In the data rows, the value 128 means zero.
Here are some points:
120 87 105 110 142 114 94 142
151 186 158 134 144 143 176 112
65 144 126 143 174 159 95 111
60 134 105 125 137 163 88 86
159 141 155 161 130 148 156 111
100 150 96 43 80 108 104 115
113 180 136 145 161 136 153 116
163 139 142 141 119 117 149 103
139 154 150 171 132 163 191 123
140 92 111 78 129 94 86 124
70 172 114 147 134 160 107 71
171 110 126 117 89 113 154 132
93 161 112 69 104 130 95 92
106 152 123 141 165 129 136 142
133 63 94 76 113 93 100 205
Then 13 other points, each followed by its number:
110 84 149 191 183 131 149 202 0
118 150 148 168 129 156 184 104 1
137 85 118 106 120 123 120 200 2
63 128 121 139 160 147 115 116 3
86 142 128 140 142 155 105 92 4
124 149 124 110 116 142 118 84 5
165 170 134 86 86 126 164 82 6
134 157 156 151 158 146 150 68 7
158 175 144 119 180 145 119 42 8
129 146 166 189 165 137 189 177 9
174 155 161 158 140 154 145 81 10
153 92 119 126 93 125 121 141 11
122 150 104 72 101 122 83 89 12
Which of these numbered points is nearest to each point below, ignoring the 3 directions in which the first points spread most? Its number follows each.
148 66 102 104 106 101 104 207 > 2
96 85 119 169 151 141 154 157 > 1
112 99 104 123 115 122 141 159 > 1
157 88 141 187 135 124 171 180 > 1
94 174 147 162 158 154 158 104 > 3
153 137 118 96 109 121 99 58 > 10
141 168 177 169 159 148 135 108 > 12
Now 13 new points, numbered from 0 again:
101 82 96 115 137 100 129 171 0
172 112 137 140 102 115 180 161 1
97 166 135 141 149 157 148 75 2
132 112 116 147 149 136 101 122 3
99 168 143 181 145 175 157 100 4
155 95 125 123 120 108 106 181 5
157 108 154 199 119 137 161 163 6
55 125 110 127 151 149 83 147 7
176 157 129 81 87 108 140 85 8
100 184 155 164 137 160 168 99 9
139 111 91 67 106 105 70 103 10
161 130 135 130 131 123 145 111 11
139 206 152 141 129 157 181 79 12
The same question for these:
134 126 133 151 127 138 135 161 > 7
76 109 120 159 170 157 164 180 > 0
115 97 118 121 129 119 53 163 > 5
96 134 103 103 128 131 131 156 > 7
171 133 140 161 98 113 193 158 > 1
152 154 147 174 98 129 194 143 > 1
113 125 129 162 152 140 127 153 > 7
